(in the rows, 128 means zero)
The same turns and mirrors carry the whole set onto itself, and each row onto the other rows of its family. Which rows share a family with each named row? Give them in list order.
These 30 rows form 5 families of 6 rows each.
vasa: [145 141 119 142 131  81 130 119 127 132 101 117 120 146  98 147 122 151
 147 160 120 118 127 108 125 141 107 110 111 153 129 144 133 128 138 136
 102 135 130 129 100 140 127]
fur: [141 143 118 127 144 139 153  86 112  97 155 119 127 147 117 152 111 116
 147 127 112 187 106 129 117 163 130 120 155 137 121 122 109 156 121 136
 144 147 122 102 130 107 158]
geru: [138 133 122 122 136 114 161 121 114 139  93 138 128 149 103 115 105 123
 143 157 126 120 129 128 121 126  96 122 104 136 102 143 137 124 136 118
 121 144 107 120  99 157 136]
sof: [163 130 155 145 144 120 107  97 102 103 144 128 125 114 102 137 116 112
 130 125 134 165 125 146  94 179 124 111 129 134 118 106 151 141 128  74
 161 158 138 142 123 151 137]
Tunu: [136 133 125 144 172 115 126 120 101  93 153 143 137 141 111 135 116 145
 135 126 131 148 134 141 124 176 105  91 118 125 142 131 161 147 145  82
 171 167 166 130 131 133 121]
ravu: [146 130 127 136 148  79 110 106 107 117 154 142 103 112  95 149 127 116
 108 132 136 137 146 165 126 168 123 109 123 129 137 137 148 123 139 110
 120 149 137 165 118 161 137]
poma: [135 149 114 140 145 147 158 112 123 106 119 120 134 160 108 150 113 131
 166 142 115 163 114 102 124 150 107 132 130 134 106 119 110 146 119 142
 138 133 110 104 126 112 153]
vana: [137 113 143 102 130  98 153 100 104 104 165 119 101 145  98 137 100 114
 116 129 126 167 115 170 133 164 134 119 170 153 145 126 136 148 140 101
 144 156 122 123 116 156 146]
damef: [146 147 123 152 143 140 133 122 119 114  93 129 137 148 105 133 125 132
 165 150 125 134 121 101 109 148  93 128 107 130  93 110 128 124 119 112
 140 141 117 117 125 133 136]
tur: [133 121 119 106 129 111 180  97 110 112 157 119 109 153 113 135 101 129
 124 140 111 161  98 151 140 143 127 123 161 154 133 140 118 149 132 131
 130 143 106 106 112 133 155]
zot: [162 132 104 131 158 110 161 102 150  86 121 143 145 157 126 152 109 140
 160 132 143 146 123 116 119 115 115 123 141 131 131 116 139 152 127 128
 159 127 139 107 134 108 150]
gid: [125 141 111 147 167 113 135 104 112  87 160 149 112 148 116 148 113 134
 126 117 136 167 120 155 122 152 122 102 132 126 152 116 155 159 140  93
 174 157 154 114 140 121 133]
Nopo: [128 133 109 115 129 124 187 116 123 127 120 122 116 158 108 130 102 130
 140 153 118 141 108 130 139 123 111 128 124 152 114 146 127 139 130 144
 124 134 103 107 108 139 149]
Med: [149 141 109 111 138  87 131 102 108 111 165 138 100 121  96 174 116 104
 106 123 130 161 133 170 137 159 129 110 152 131 147 129 137 135 136 118
 124 146 135 151 118 137 158]
vor: [140 124 147 117 135 101 131 124 107 131 100 138 120 142  91 118 105 109
 132 145 141 125 148 147 113 147 102 122 111 136 115 128 154 125 142  90
 134 156 124 135 103 181 127]
zofib: [135 133 124 135 134 102 142 111 138 123  99 137 138 151  99 134 120 142
 141 162 124 105 131  86 101 132 106 143 123 138 100 130 126 139 136 117
 138 133 116 140 130 139 130]
zuf: [157 135 150 157 145 131 111 123 114 113 106 129 130 129  95 137 119 126
 151 142 137 138 134 119 101 168 100 122 103 131 104 104 152 130 129  80
 155 145 128 144 120 158 132]
rulas: [112 160 102 118 133 113 164  88 107 113 156 144 123 161 105 166 100 131
 124 130 110 176 101 119 122 144 142 123 165 133 130 135 115 156 150 117
 143 148 125 114 120 121 155]
Guf: [146 111 154 107 133  88 126 107  98 117 138 135 111 136  95 123 105 110
 118 134 134 145 136 168 114 167 119 114 148 138 133 122 146 134 144  75
 141 168 127 136 107 177 131]
des: [125 148 112 103 144 115 138  91  94 103 171 135 119 134  95 159 109 112
 107 127 121 179 115 139 125 172 152 112 156 139 132 133 140 148 150  95
 158 155 147 136 122 149 145]
dibo: [141 133 101 145 166 107 156  94 130  86 146 159 120 154 126 154 105 142
 140 121 136 166 114 139 118 130 119 116 148 119 147 114 138 165 135 112
 165 137 132 109 132 105 149]
vapiv: [145 121 136 123 146 103 118 116 123 113 115 129 136 123  91 127 127 120
 122 159 136 108 145 104 103 157 117 131 115 141 103 127 152 131 138  97
 151 141 140 163 132 167 119]
zulo: [142 133 133 151 143  79 110 118 119 127 122 126 112 125  91 139 128 136
 128 148 137 115 143 134 121 156 113 111  99 146 128 142 150 120 139 123
 110 143 138 152 112 164 121]
tumar: [143 123 130 110 155 107 118 102  96 107 156 137 131 113  93 137 118 115
 105 144 128 146 135 129 113 184 134 112 136 133 118 135 153 138 147  80
 158 151 146 164 122 169 129]
Muza: [157 131 129 131 165 117 130 129 120  94 127 127 159 143 110 130 121 142
 154 139 137 126 144 117 126 163 100  99 110 135 124 132 165 134 136 100
 164 160 174 127 132 137 121]
Rebi: [148 152 102 116 120  87 150 116 128 126 111 115 116 156  97 171 111 139
 145 151 111 143 116 112 137 133 114 110 144 153 139 135 122 140 137 144
 107 130 130 114  99 116 150]
sugug: [151 149  95 102 125  88 150 104 115 118 144 131 108 141 102 181 110 120
 124 135 111 164 116 143 141 144 123 109 164 136 149 131 121 142 138 133
 116 138 129 126 104 113 165]
bafi: [171 124 119 127 163 110 150 119 140  93 114 137 170 150 122 138 113 153
 167 144 138 127 138 101 120 141  99 113 123 130 119 131 146 140 133 117
 156 139 150 124 125 123 138]
Gal: [115 157 106 129 124 109 163  99 135 119 116 135 127 171 100 155 108 140
 143 146 119 139 110  96 114 119 125 142 144 143 114 126 114 149 138 132
 137 136 118 113 130 119 146]
napoz: [150 132 146 132 145 128 132  87 107  94 169 120 120 127 106 156 103 108
 134 118 127 193 120 149 109 183 136 118 153 136 131 114 135 162 129 105
 161 153 132 131 125 131 153]

Same family as Tunu: zot, gid, dibo, Muza, bafi
Same family as rulas: zofib, des, vapiv, tumar, Gal
Same family as Nopo: geru, vana, tur, vor, Guf

The same turns and mirrors carry the whole set onto itself, and each row onto the other rows of its family. Which rows share a family with each named row? Give them in list order.
These 30 rows form 6 families of 5 rows each.
gato: [132 126 120 145 160 120 139 152 125 164  81 142 129 143 140 113 161 138
 144 113]
mefo: [112 173 116  95 167 107 156 153 101 154 105 175 115 107 151 122 164 120
 159 101]
Tef: [174 139 140 123 154 137 133  96 114 158 129 164 124 134 144 121 186 141
 149 117]
Dumav: [124 181 102 122 146 110 151 140  96 135 126 150 138 132 134 137 177 155
 137 143]
kidap: [118 156 127 105 188 102 135 144 118 143  96 159 122 110 147 114 140 118
 155  96]
Bime: [164 148 120 137 138  93 175 118  89 160 135 136 118 101 127 106 137 114
 138 112]
kel: [152 155 131 131 147  86 183 130  97 144 143 133 132 106 121  96 141 132
 152 114]
loz: [161 153 119 122 151  86 170 129 102 147 142 155 109 106 144 106 120 113
 146 116]
badod: [156 130 127 140 174 131 139 143 112 139  86 135 110 134 131 108 173 147
 129 108]
vaf: [154 151 117 130 145  79 172 116  94 145 142 156 122 107 120 101 130 120
 145 118]
dafof: [153 182 119 111 144 111 170 146 119 145 140 148 149 141 154 128 168 158
 150 136]
gug: [121 162 130  94 175  97 149 144 120 136 107 155 115 102 146 114 152 127
 164  79]
rof: [118 171 124  92 161 114 138 138 118 145 110 171 114 108 153 116 149 116
 154  82]
Zizuz: [157 120 124 142 160 129 150 155 115 122  92 143 130 141 143 114 163 145
 143 106]
par: [152 185 114 117 139  94 160 129 119 144 129 150 141 138 145 150 174 151
 135 141]
gifo: [154 133 162 125 159 126 152 112 116 165 125 181 146 121 142 107 192 135
 141 126]
tul: [144 185 128 124 144  97 159 128 118 125 129 173 156 134 134 143 171 144
 139 139]
barav: [160 140 124 134 137  94 175 114  91 146 134 151 110  79 135 114 148 130
 139 116]
Sudu: [161 132 127 135 143  87 175 127 106 141 136 158 138 111 147 109 124 116
 150 125]
Kagi: [147 138 148 119 153 127 135 105 119 170 132 174 119 130 142 114 197 140
 136 120]
litud: [142 132 113 150 154 120 139 147 114 147  82 123 124 128 125 125 166 137
 127 108]
zize: [142 124 122 146 161 116 150 151 109 147  76 142 114 140 135 112 170 138
 130 105]
Riviv: [132 158 127  96 187 113 148 144 121 153 110 164 139 108 145 101 145 128
 173  92]
gol: [128 189 119 119 133 102 153 142 119 137 127 151 145 129 141 145 174 145
 127 131]
vora: [160 150 147 117 150 137 140  99 102 161 127 176 115 118 137 111 192 123
 130 109]
pof: [152 147 161 124 156 123 142 114 113 152 131 181 123 130 144 120 202 131
 124 132]
kunu: [158 144 135 116 159 129 144 104 105 165 115 188 113 102 143 129 195 125
 142 119]
tepav: [143 186 124 118 146  92 168 135 112 154 139 141 142 130 146 132 166 153
 129 146]
boz: [134 121 103 148 150 121 141 139 100 144  93 128 110 119 141 115 159 153
 136 116]
tabeg: [130 155 137  99 160 105 163 148 120 141 106 167 111 113 165 107 147 118
 160  80]

Same family as gifo: dafof, Zizuz, Sudu, Riviv
Same family as gato: Tef, kel, tul, tabeg
Same family as vaf: gug, par, Kagi, zize

The same turns and mirrors carry the whole set onto itself, and each row onto the other rows of its family. Which rows share a family with each named row? Give them in list order.
These 25 rows form 5 families of 5 rows each.
nagut: [129 106 131 149 121 135 117 106 132 120 124 130 149 114 125 145 152 130
 139 173  99 129 137 112 139 113 130 149 151 120  92 126 130]
vuleb: [105 126 147 124 116 123 116 137 128 118 122 132 118 153 117 148 123 155
 163  83 141  97 180 126 120 129 154 166 144 120 134 148 152]
pem: [125 115 134 135 114 138 118  95 123 119 129 114 138 121 128 127 145 121
 128 162 127 102 145  99 128 111 129 132 144 122 102 116 127]
geg: [100 118 118 118 133 105 129 142 145 116 108 122 123 144 117 152 137 156
 175  77 145 114 155 137 118 112 146 160 134  99 137 147 151]
kam: [136 116 151 156  98 102 117 118 155 112 131 129 150 101 130 147 146 153
 154 169 142 136 118 146 121 124 159 138 120 118 112 135 110]
rimu: [134 136 135 119 104 115 138 111 129  94 123 138 112 105 106 158 115 155
 160  94 163 116 163 155 123 125 150 135 129 115 128 142 108]
kogev: [134 114 161 138 121 155 139 124 113 127 140 116 120 134 131 127 136 141
 140 102 101 105 157 118 134 118 145 143 160 144 111 118 166]
Mubi: [133 116 128 117 105  99 159 120 145 102 116 110 121 102 110 151 134 161
 166 108 163 123 133 167 133 121 148 127 127  98 121 131 111]
gup: [133 109 143 148 134 150 128 144 122 122 134 128 130 140 129 140 149 149
 148 106  81 134 150 130 144 109 144 161 159 129 102 131 164]
Nunik: [123 111 140 147  99 110 125 108 157  72 131 110 149 107 124 143 140 153
 152 163 137 127 124 139 117 120 148 119 112 127 111 145 132]
sef: [140 107 134 115 134 157 129 146 127 130 129 132 115 143 133 128 152 128
 148  99 107 141 169 151 131 114 129 150 137 124 110 122 161]
binon: [134 109 141 131 142 138 141 138 135 130 127 116 119 129 132 148 147 142
 161  86  98 131 154 118 129 107 141 152 153 148 122 129 174]
fivi: [137  99 128 126 130 126 129 106 140 134 120 108 134 115 125 150 157 120
 143 158 109 116 150  94 136 118 122 151 160 144 102 128 134]
vege: [133  98 166 123 102 131 117 126 158 124 123 128 142  93 142 163 141 138
 151 167 140 118 132 154 112 141 143 135 114 130 106 126 124]
vuliv: [137  95 121 144 122 127 126 113 130 100 129 102 135 133 120 134 155 134
 121 160 103 108 138 104 126 115 129 135 148 127  94 141 127]
sipi: [130 134 129 134 114 106 150 112 148  85 115 137 139 106  98 151 114 159
 187 112 152 122 142 155 132 127 145 140 121 116 135 147 118]
bidit: [154 106 140 152 137 135 143 139 119 131 134 113 119 150 122 127 144 147
 143 103  92 111 149 118 127 125 142 153 159 145 122 140 150]
vatet: [118 121 130 140 129 116 117 158 132 118 120 136 124 157 112 153 138 166
 163  81 126 118 162 144 132 115 156 177 145  99 120 155 135]
suf: [131 101 153 136  94  97 129 119 165 116 130  93 137 108 139 141 155 147
 151 170 151 127 125 135 124 128 151 131 128 130 110 133 123]
reb: [123 123 138 115 132 130 114 165 147 127 118 125 126 155 120 132 142 144
 169  86 155 114 165 158 134 124 147 161 118  98 121 131 133]
seko: [145 128 135 141 110 104 141 133 138 109 119 141 132 108 104 161 126 170
 168 106 154 128 139 170 133 123 158 151 127  98 120 144  94]
veror: [139 119 149 113 116 126 134 140 152 120 114 128 136 103 113 157 129 149
 169 119 168 103 143 169 136 136 143 142 114 104 109 122  96]
Tulot: [129  93 130 114 117 152 112 115 137 127 119 138 129 122 137 152 153 116
 139 164 105 127 160 128 116 125 117 151 138 123 101 127 145]
kipu: [129 126 155 141  91 109 113 108 147  99 139 118 133 105 139 136 139 145
 145 149 161 127 133 138 107 120 157 114 108 131 123 129 121]
dila: [127 128 134 143 133 108 129 141 135 123 115 134 128 152 107 139 124 156
 185  87 134 107 159 130 122 133 149 171 142 124 150 154 140]

Same family as vatet: nagut, kam, gup, seko
Same family as reb: sef, vege, veror, Tulot
Same family as Mubi: geg, binon, fivi, suf
Same family as dila: Nunik, vuliv, sipi, bidit

